Each row is where one point has got to under a steady rotation. How many ticks took it there?
The counts run from 0 to 657.
[ 70 137 138 106 155 109 171 138 149 125 120 115 165 137  94 117  98 118
 109 180  79 112  96 129 152 118 181 112 156 138 184 139 149  96  78 153
 120 115 149 133 145 126 120 154 164  93 177 140] => 111
[ 65 149 183 124  98  75 148 118 156 135  97 135 136 144 104 164 145 160
 106 144  95 165  97 161 120 141 149 117 148 130 135 146 149 128 108 157
 152 114 121 135 138 158 149 182 155  96 157  93] => 202
[113 106 105 137 135 126 137 134 178  97 189  70 123 136 135  93  72 127
 119 157 179 156 114 126 125  87 150 103  85 156 138 115 135 114  88 126
 139 112 156 162 154 123 133 134 155 124 150 154] => 306
[103  93 128 110 109 100 141 120 163 152 136  52 112 155 113 129 121 172
 113 132 134 124  86 139 130  93 139 107 137 135 113 116 146 147 100  95
 157  86 170 185 167 121  93  98 123 122 124 159] => 550
[131  84 101 158 140 129 150 197 152  98 136 143 130 121 143 121  92 132
 170 113 169 128 161 169 148 123 105 100 126 153 123  77  87 116 117 107
 124 166 134 114 127 160 114 107  84 120 157 151] => 30
[128 105 159 143 157 137 152 156 141 123 176 106 141  90 111 123  79 125
 130 202 127 124 122  97 131 113 114 107 114 133 124 130 146 110  74 169
 128 119 167 141 150 119 142 162 174 132 205 142] => 305
[145 103 106 125  95 127 126 131 138 156 123 151 174 126 138  77 182 139
 142 118 133 150  74 137 119 120 123 143 153 129 130 168 171 149 117 159
 176  58 133 146 173 130 164 123 147  85 129 136] => 11
[153 105 125 108 149 101 158 128 137 143  77 159 141 138 122 110 190 142
 142  98  97  66 122 158 137 147  97 129 180  96 125 113 126 104 124 158
 132 106 121 111 115 145 116 112 117 104 138 136] => 275
[123 122 121 113 122  58 127 128 197  91 114 130 107 179 131 141 146 147
 124  80 169 156 136 184 130 112 144 106 113 123 136  93 120 108 102 148
 139 121 121 112 101 185 138 131  99 116  96 129] => 471
[107 129 133  65 131 125 120  84  98 141 127 105 165 123 139 142 131 159
 100 163 116 126  79 117 137 140 120 101 113 108 116 139 157 173 143 164
 192  94  96 104 184 103 145 152 160 127 131 103] => 65
[144 102 113 117 120  62 147  88 144  95 141  90 134 125 148 136 127 156
 147 118 108  92 128 147 133 126 110 118 131 125  85  70  98  96 141  98
 108 113 148 158 132 137  78 113 107 127  91  89] => 79
[ 97 129 153 134 105 133 148 184 130 125 117 157 107 154 145 173 129 111
  97  82 151 150 175 148 156 168 132 135 146 157 130  76 117 100 123  97
 121 164 127  81  99 146 172 100 103  92  84 123] => 187
[127 106 164 154 120 162 175 178 117 148 154 113 123 116 110 123  95 116
 131 116 125 112 148 113 139 134 147 152 143 170 107 136 107 106  93  86
  85 149 198 148 124 125 162  91 148  85 145 165] => 443
[167  71  82 150 140 152 137 168 124 125 122 138 143 103 120 129 116 168
 141  84 146 120 130 148 108 139 126 139 136 142 101  81  77 144 148  51
 118 150 153 140  98 163 138 107  93 114  82 128] => 88
[131 125 159 103 150 197 186 148  87 162 118 174 140 100 114 133 111 116
 105 140 105 105 128  97 129 157 127 149 148 121 105 142 129 142 137  99
 122 152 149  96 117 101 167 128 163  86 171 136] => 246
[134 123 150 141 171  99 156 176 123  84 153 143 177 112 146 120  92 136
 153 174 127  92 136 131 170 134 139 108 125 145 117 105  93  84  87 191
  92 139 125  85 129 142 120 137 141 136 151 124] => 173
[112 151 114 108 132 160 159 137 154 138  91 194 148 158 147 119 125 119
  98  96 133 140 134 139 120 144 129 157 137 111 143 134 163 125 124 123
 122 158  88  98 121 124 196 166 151  59 138 139] => 48
[143 105 171 140 125  91 150 107 160 129 105 145 102 118  88 144 174 123
 127 119  81 153  97 132  99 125 111 130 118  86 106 131 135  92 134 145
 105 105 156 119 108 162 172 179 200 113 136  98] => 144
[ 51 105 159 105 148 140 132 115 100 121 121  96 165 146 106 137 114 139
  92 156 144 170  94 142 140 153 215 119 111 139 156 153  98 129 118 147
 146 108 142  72 119 161 140 136 149 115 113 123] => 256
[115  97 128 128 175 108 164 149 138  64 140 117 174 107 149 151  76 147
 170 164 107 116 127 155 179 126 148 111 122 148 116 102  77 116 127 135
 102 164 121 108 115 144  89 143 111 130 159 116] => 512
[157 104 126 128 138  89 130 133 100 135 112 158 158  90 113 132 155 162
 118 168  53 106 118 120 105 152  96 117 141 105 115  86 113  85 167 117
 107 102 139 134 104 141 126 157 156 137 107  60] => 86
[138 145  98  88 118 133 147 154 123 139 111 165 121 122 144 120 117 106
  60 141 104 101 171 107  99 148  98 132 155 100 138  82 195 101 148  77
 130 142 121 127 112  92 158 139 146  92 111 128] => 382
[114  89 114 159 156 135 146 167 134  98 116 157  89  82  88 147 103 116
 136 131 117 149 141 141 102 153 130 117 104 109 141  70  92  81 136 104
 101 151 157 118  83 192 135 144 150 123 138  97] => 574
[136 102  76 106 106 132 126 170 156  91 157 132 140 149 199  90 125 115
 113 107 155 122 145 144 158 145 123 121 129 149 145  86 151 100 124 116
 130 138 105  99 154 134 123  73 111 104  77 142] => 175
[130  84 107 165 172 135 143 167 156 126 134 161 163 110  94 119  88 163
 119 159 126 142 115 150  91 134 210 145 113 132 130 133 106 120 114  94
 114 126 168 155  98 163 162 167 136  93 111 141] => 99
[153 102 118 109 135 128 136 101 135 153  76 177 111 107 109 120 194 131
 117  72 126 162 121 144  98 143 112 137 143  69 131 103 131 131 161 145
 152 111 115  90 107 162 174 149 144 113 135 121] => 139
[118 112  98 114 111 202 143 144 103 155 119 152 123 120 121  98 119  72
  96  91 141 148 137  89 118 149 149 153 127 124 146 116 144 122 145  93
 135 146 128  94 127 122 191 107 159  87 129 149] => 584
[140 115 154 122 115 158 142 127 117 159 112 162 102 148 144 154 148 143
 122  66 186 164 160 143 136 153 130 142 120 134  74 112 109 168 158 108
 154 131 116  85 125 144 201 116 117 106  92 135] => 336
[134 164 163 120  88 111 155 118 174 177 102 141 100 172 157 145 138 143
  65  97 125 108 143 115 128 129 108 142 160 127 110 114 180 136 122 106
 143 100 137 160 137 100 184 127 133  92  98 145] => 196
[ 92 132 149  75 123 123 159  72 123 158  74 105 133 140 116 134 149 125
 118 120  84 117  91 127 144 141 107 116 162 110 154 150 156 134 118 155
 147 107 118 113 153 100 131 111 159  93 187 135] => 403
[ 74 121 190 147 136 108 145 144 139 162 109 149 138 146  93 193 129 168
  88 127 133 172 125 171 127 146 157 135 137 127 121 131 123 140 113 152
 172 128 136 124 113 145 179 181 144 115 142 110] => 198
[ 79 132 150 126  80 132 157 155 123 125 160  68 112 146 118 126 115 109
  92 153 117 132 127 120 163 142 133 118 138 173 144 111 159  89  75 109
 124 113 182 127 163 113 131  80 155  93 126 144] => 451
[ 84 102 142 159 157 155 153 179 122 140 136 151 154  89  84 138  77 146
  98 165 124 151 105 131 109 148 190 129 142 141 153 153 118 135 117 109
 129 130 171 139 104 156 146 162 148 113 157 135] => 103
[157 135 160 111 181 151 163 138 122 131 162 132 139 109 120 117  85 133
  70 184 114 100 132  77 110 123 185 137 106 106 113 155 141 138 129 110
 101 107 156 128 114  99 158 176 192 106 133 122] => 247
[189  97  67 111 195 149 129 124 141 101 110 161 161  88 153  98 114 157
 153 135 138  94 115 124 122 109 104 102  98  86 123  92 136 140 151 131
 145 119  95 139 112 125 125 158 126 142 147 121] => 226
